128 stands for zero in the data rows.
Each row has a hidden score. How much does it go up from the first row of each pair to the second? 10 means little or no change, 20 a big rise and 0 a big fall. The score is a weighted sum of the row's numbers plus the product of two more (or one squared), each taken from its middle value.
[127  79 176 163  82  83 164 148 123 102]
[ 67 101 178 181 116  71 169 138 141 139] 12
[154 143 109  96  91 122 113 131 149 150]
[171 155  98  94 133 171 114 127 145 129] 16
[136 119 167 162 150 111 183 159 116  83]
[214 147  86 203 208 188 137 186  94  96] 8
[138 117 129 122 113 126 142 105 107 166]
[148 135 154 116 139 123 165 153 144 129] 9
[138  89 151 130 151 127 171 124 135 130]
[117 112 126 175 164 138  76 127 117  77] 8
[137 116 125 128 115 144 142 122 102 112]
[129 113 170 145 109 112 153 156 132 129] 8
[165 114 129 127 121 148  94 103 186 117]
[ 98 144 108  96 124 124  99 102 129 142] 13
[138 156 106  50  88 154 104 148 152 142]
[113 140  97 129 161 159 116 124 170 147] 5
[157 158  70 113 190 178  86 122 192 156]
[133 139 101  98 128 162  96  98 104 139] 12
[189 162 101  97 125 163 172 129 130 193]
[153 147  73 143 170 179 106 123 122 131] 13
[162 121 127 116 155 140 159 166 118 104]
[150 151 131 128 135 153 136  93 124 124] 8
[ 56 100 199 160  64  50 163 107 105 100]
[111 102 157 131 126  99 168 163 158  82] 12
[ 77  86 208 160  78  49 170 117  89  89]
[ 86  75 166 131  58 100  85  65 169 132] 11
[113  97 175 178  73  76 121 116  79  78]
[166 137 140 180 121 158  59  97  76  56] 11
[144 145 112 158 162 124 156 144 144 161]
[122 123 154 156 155 113 137 147 123  82] 7
[119 117 126 113 140 122 124 130 142 118]
[113 124 118 157 167 136 132 154 148 174] 7
[112 141 122 104 151 152 148 121 122 158]
[ 90 125 136 160 137 107 147 103 133 127] 11
[ 68  66 130 123  67  82  69  56 207 140]
[160  96 159 171 130 123 157 144 144  97] 5
[ 61  84 163 117 119  81 117 107 134 128]
[107  99 137 162 149 103 123 101 130 119] 11
[128 161 120  87 102 145 113 125 124 154]
[100  94 181 164 111  73 162 103 139  72] 7
[108 117 158 166 146  88 173 155 136  49]
[141 166 113 123 142 130 146 149 140 139] 10
[162 151  80  94 185 156 137 118 142 147]
[103 103 134 121 135  86  83 135 139 134] 4
[140 117 106  89  92 149  97  63 105 128]
[156 201  73 120 207 208 123 146 135 126] 6
[162 135 121 145 127 143 125 153 113  93]
[120 139 100 107 134 159  65 118 144 158] 13
[ 73  99 128 117 100 119  83  72 131 135]
[137 123  92  97 155 152  99 149 176 138] 7
[120  83 157 119  86 115 136 129 128 147]
[127 108  97 107 119 137  65  83 110 139] 14
[106 127 112 157 179 127 166 133 146 143]
[158 176  61  92 145 194  85 124 134 181] 8
[156 136 102 158 189 143 183 154 142 160]
[145 145 133 120 133 142 160 137 134 148] 3
[152 131 139 141 134 116 100 124 144  68]
[118 134 141 123 154 113 162 135 134 139] 9
[138 171  91 137 131 153 121 159  89 125]
[141 172  97 122 180 132 107 135 146  83] 11
[122 142 148 149 140 101 148 127  94  87]
[ 84 136 120 125 140 139  94 103 136 123] 13
[137 137 120 105 118 136 147 134 114 159]
[149 166  57  91 155 173  91  99 159 143] 14
[110  88 169 113  86 101 184 121  92 120]
[ 98 153 115 116 141 119  99 149 125 115] 13
[145 108 107 155 177 152 150 103 133 161]
[188 179  78  66 108 178 128 141 118 154] 9
[157 143  92 130 167 148 136 134 167  92]
[174 176  99 162 173 143 132 158 139  98] 8
[121  79 138 131  82 124  69  59 146 137]
[127 114  92 135 174 129 133 127 153 110] 15
[110 120  92  95 118 145  51 109 179 168]
[179 135 187 233 105 117 126 139  69  43] 3
[123 148  85 100 164 158 139 114 134 158]
[173 146 145 194 172 115 109 117  85  62] 5
[140 117 132 111 130 126 154 132 111 157]
[130 141 112 105  81 132 136 121 119 153] 13
[ 98 112 158 133 120  77 136 151 105  94]
[140 137 108 104  96 154 123 103 122 175] 8
[162 196  81  94 164 171 114 142 151 115]
[ 81 129 179 132 108  73 115 152 118  81] 9
[135 162 156 216 108 133  69 100  58  95]
[130  91 131 105  99 132  98 105 120 134] 11
[ 99  89 140 128 114  99  87 113 137  95]
[137  99 154 166 107 123 120 145  84 102] 6
[115 156 123 105 146 127 138 164 145 113]
[146 124 153 175 148 104 147 171  94  89] 7
[126 150 112 174 163 141 149 147 150 128]
[122  85 174 160  90  84 145 121 105 106] 12
[ 82 122 137 119 117  85 128  83 129 116]
[128 162  91 105 183 119 113 129 138 135] 9
[155 148  97  98 187 149 168 160 154 175]
[183 163  70  80 170 193 156 186 154 168] 9
[133 131 157 137 146 104 143 176 132 106]
[159 149 115 112 134 155 174 184 109 149] 10
[137 151 130 158 156 116 160 176 110 109]
[127 100 151  84  88 137 132 122 104 139] 10
[ 81 102 177 103  77  97 118 119 122 144]
[ 91 125 167 108  64  94 121 125 131  99] 15
[106 118 174 193 135  93 152 136 133  69]
[117 135 144 106 139 110 134 172 105  97] 14
[167 124 159 164  92 153  60  62 147 121]
[155 141 115 146 155 147 170 170 109 132] 6
[142 135 119 123  94 149 143 132 148 206]
[132 167 130 200 160 144 131 118  76 110] 6
[136 114 128  98  90 135 131 146 126 174]
[101 164 114 104 164 125 160 136 135 131] 17
[ 98 114 140 138 138 117 149  94 109 150]
[133 140  71 120 118 166 110 156 133 162] 12
[132 135 183 154 117  79 167 161 141  81]
[126 142 101  97 161 140 111 151 143 136] 11
[156 167 101 114 166 154 155 146 180 119]
[149 118 156 197 127 120  73 122 115  65] 9
[205 149  62  92 181 222 181 149 139 212]
[ 90  85 176 122  92  60 175 110 102 141] 17
[151 160  96 102 103 149 135 152 131 149]
[110 122 182 131 103  74 170 168 116 103] 9
[140  98 157 158 116 114 120 102 169  88]
[149 151 147 100 142 131 174 161 173 112] 10
[ 80 123 132 101 119 101 123 126 121 132]
[165 167 108 108 120 140 151 148 118 111] 9
[134 152 106  95 159 130 187 150 167 175]
[140 172  96 108 105 169 114 134 128 137] 13
[135 104 191 175  95  87 120 113  99  56]
[142 141 109  95 106 151 124 122 122 147] 13
[108  88 131 116 111 143  97  60 108 132]
[146 160  88 117 143 183  77 122 144 152] 14
[125  82 143  98  97 122 137  97 119 183]
[192 179 100 161 199 183 111 147 124 122] 11
[128 147 120 113  81 141 117 125 141 160]
[116 123 153 128  93  94 145 141  93 107] 9
[148 132 121 154 192 160 145 148  91 108]
[158 150 137 151 116 165 146 128 119 183] 10
[109 118 164 133 117  92 148 159 121 107]
[152 163  99  93  98 154 114 119 106 169] 10
[157 131 117 100 101 166 123 139 140 162]
[131 122 125 147 165 128 152 147 126 129] 12
[133 120 110 108  89 152 106  91 148 154]
[ 98 132 117 110 117 129  80  96 116 154] 10
[131 136 115 122 157 129 140 146 155  98]
[138 160  83  86 152 155 153 151 140 141] 10
[ 57  97 160 199 115  70 141 123 102 112]
[109 105 176 118  89  90 153 100 133  97] 8
[134 107 144 109  94 131 129 154 122 143]
[140  86 185 163  78  89 170 132  95 107] 12
[152 151  82  90 150 197 111 145 123 172]
[ 94 124 122 130 107 139 104  89 107 133] 9
[164 135 139 140 131 121 145 165 141 110]
[152 115 148 109  82 118 146 170 103  88] 13
[133 146 127  96 137 141 100  86 143 134]
[119 116 128 161 148 127 110 156 155 100] 9
[132 126 133 120  94 135 141 133 135 161]
[118  71 183 157  87  86 148 146 119 118] 10
[134  81 167 194 126 107  91  94 162  89]
[110 132 150 131 163 104 122 145 130 105] 11
[163 141 116  93 105 150 125 117 120 162]
[ 80  89 168 126  92 105 117 135 100 149] 11
[104 111 146 137 110 117 152 115 138 136]
[129 153 138 157 168 115 113 110 167  85] 9
[ 66  82 156 123 134  81 128  85 146  86]
[117 125 126 194 170 130 154 168 135  69] 2
[139 136  88  84 195 154 124 111 116 152]
[166 100  91  89 131 159  68  97 184 174] 2
[ 80  78 203 172  91  72 138 130 141  65]
[121 138 155  92  86 119 124 134 138 106] 15
[113 152 137 132 128 136 161 168 131 114]
[143 104 161 139 127 127 183 133 126 125] 9
[144 163  75  94 115 189 102  96 119 200]
[125 172  69  76 114 160 108 129 161 184] 10
[103 128 116  66  98 129 104 114 125 170]
[124 110 155 148 105 106 187 163  94  95] 10
[207 170 154 196 146 164 151 183 123  82]
[138 117 113 113 134 165 136 107 114 175] 13
[144 133 129 110 133 131  92  90 127 144]
[133 132 135 109  99 131 139 157 131 137] 11
[ 98 123  90  93 102 119  79  99 117 155]
[230 167 128 207 156 182  89 110  55  87] 2
[ 75  99 148 138 102  92  96  97 150  98]
[158 113 127  98 102 153 138 122 116 150] 5
[123 129 148 145 108 122 158 132 122 141]
[156 152 105 114 136 143 147 176 138 134] 10
[175 148  99 122 124 166 158 161 130 179]
[179 187  51  85 144 224 106 142 142 183] 18
[110 126  90 102 137 143  89 102 171 147]
[163 164  97 123 173 164 176 157 142 174] 6
[121 157  87 106 162 143 112 124 164  93]
[121 103 144 100 112 113 109  87 104 117] 8
[149 174  71  99 115 170 122 135 145 151]
[116 120 126 123  95 129 149 168 100 115] 8
[ 81 121 110  88 146 116 104 112 123 136]
[129 120 130 111 150 118 160 145 151  85] 9
[145 128 175 179 129 116 120 113  78  86]
[136 151  69  87 183 168  88 164 188 141] 15
[107 139 193 190 118  65 144 153 123   7]
[124 165  98 101 112 149  91 147  95 159] 16
[ 83  68 193 132  67  83 140  97 102 104]
[145 154  95 105 175 143 100 139 135 135] 9
[166 118 101 125 192 182 160 147 148 193]
[114 159 110 114 106 142  83 106 121 152] 16
[ 96 120 112 145 130 116  95 126 164 143]
[ 84 144 161 151  57  84  80  93 101 112] 13
[ 84  95 133 118  86  87  98 103 117 117]
[141  75 177 180  80 100 198 119  86 153] 9
[106 131 115 123 150 132 107 117 166 142]
[102  51 172 132 107  71 192 150 134 136] 16
[123 156 128 129 144 114 146 177 130 116]
[106 107 148 123 131 118 169 118 152 138] 11
[ 26  64 199 156  17  46  91  95 109  92]
[126 143  73  91 137 174  75  87 178 155] 10
[119 137 150 170 136 111 150 108  97 138]
[114 145 130 135 146 134  76 101 123 124] 14
[133 151 126 113 141 149 182 172 151 132]
[ 96 140 117 113 107 142 105 117 145 146] 14
[154 138 165 166 105 122 141 126 100  94]
[154 115 108  88  82 148  98 102 148 147] 13
[123 104 137 123 141 125 123 127 150 101]
[ 78  89 178 144 154  67 138 104 101 119] 12
[127  84 188 120  83  80 137 137 143  98]
[136 153 128 169 191 135 147 167 138  91] 10
[170 152 104 126 146 163 126 145 135 113]
[113 127 117 130 108 119  97 109 114 134] 11
[120 104 149 148  95 134 149  96  97 162]
[120 124 113 153 172 125 165 141 155 152] 17
[123 152  99 109 133 147  79 103 115 155]
[ 99 119 108 109 140 129 101 119 133 138] 10
[105  92 162 112 110  83 177 149 129 117]
[113 120  92 111 150 145 109 104 127 156] 9
[140 117 108  85  98 138 109 152 128 109]
[104 136 116 151 149 129 143 115 112 156] 7
[153 160  72 101 161 189 106 178 124 139]
[140  82 132 152 107 148  66  59 155 141] 7
[158 153 122 157 129 148 138 150 104 144]
[101  97 158 139 131  68 146 144 130  90] 17
[121 143  90 113 123 139  80 102 123 162]
[164  88 127 191 145 147  66 104 118  82] 7
[ 96 117 113  73  99 151 127  77 168 186]
[ 94  40 214 194 122  73 161  94 135 137] 11
[130 159 118 123 154 129 173 156 137 119]
[123 104 127 111 147 129 128 151 168  98] 11
[131 145 103  94 116 168 105  84 101 190]
[131 110 157 130  97 106 163 121 135 131] 10
[213 158 123 104  96 148 132 154 127 140]
[122 131 132 127 136 124 118  87 129 147] 17
[115  96 116 147 145 134 138  98 129 166]
[136 156  77  97 187 162 117  86 127 164] 8
[139 130 103 115 130 152  79 115 123 146]
[ 97 120 156 101 120  79 108 145 168 100] 9
[ 78 128 159 100  58 106 110  88 117 123]
[ 67 128 152 174 111  71 143 117 113 142] 7
[132 111 146 111  93 104 142 163 141  93]
[149 166  88 136 138 179 117 118  69 157] 7
[103 138 142 137 117  98 163 176 138 138]
[145 158 119  94  94 132 128 151 135 132] 11
[131 110 100  90 129 145 101  87 128 148]
[148 114 128 129 124 153 161 129 110 162] 7
[119 143 137 125 138 113 129 121 153 125]
[175 119 109 147 112 164 125 110 165 138] 9
[151 153 146 130 162 122 150 142 120 106]
[130 140 166 120  85 127 138 134 123 142] 11
[148 149 118 137 104 138 152 137 113 178]
[133 122  93 116 169 147 160  87 123 158] 16
[ 92  78 134 111  93 120  75  73 125 141]
[160 136  82 131 145 192 157 139 156 198] 6
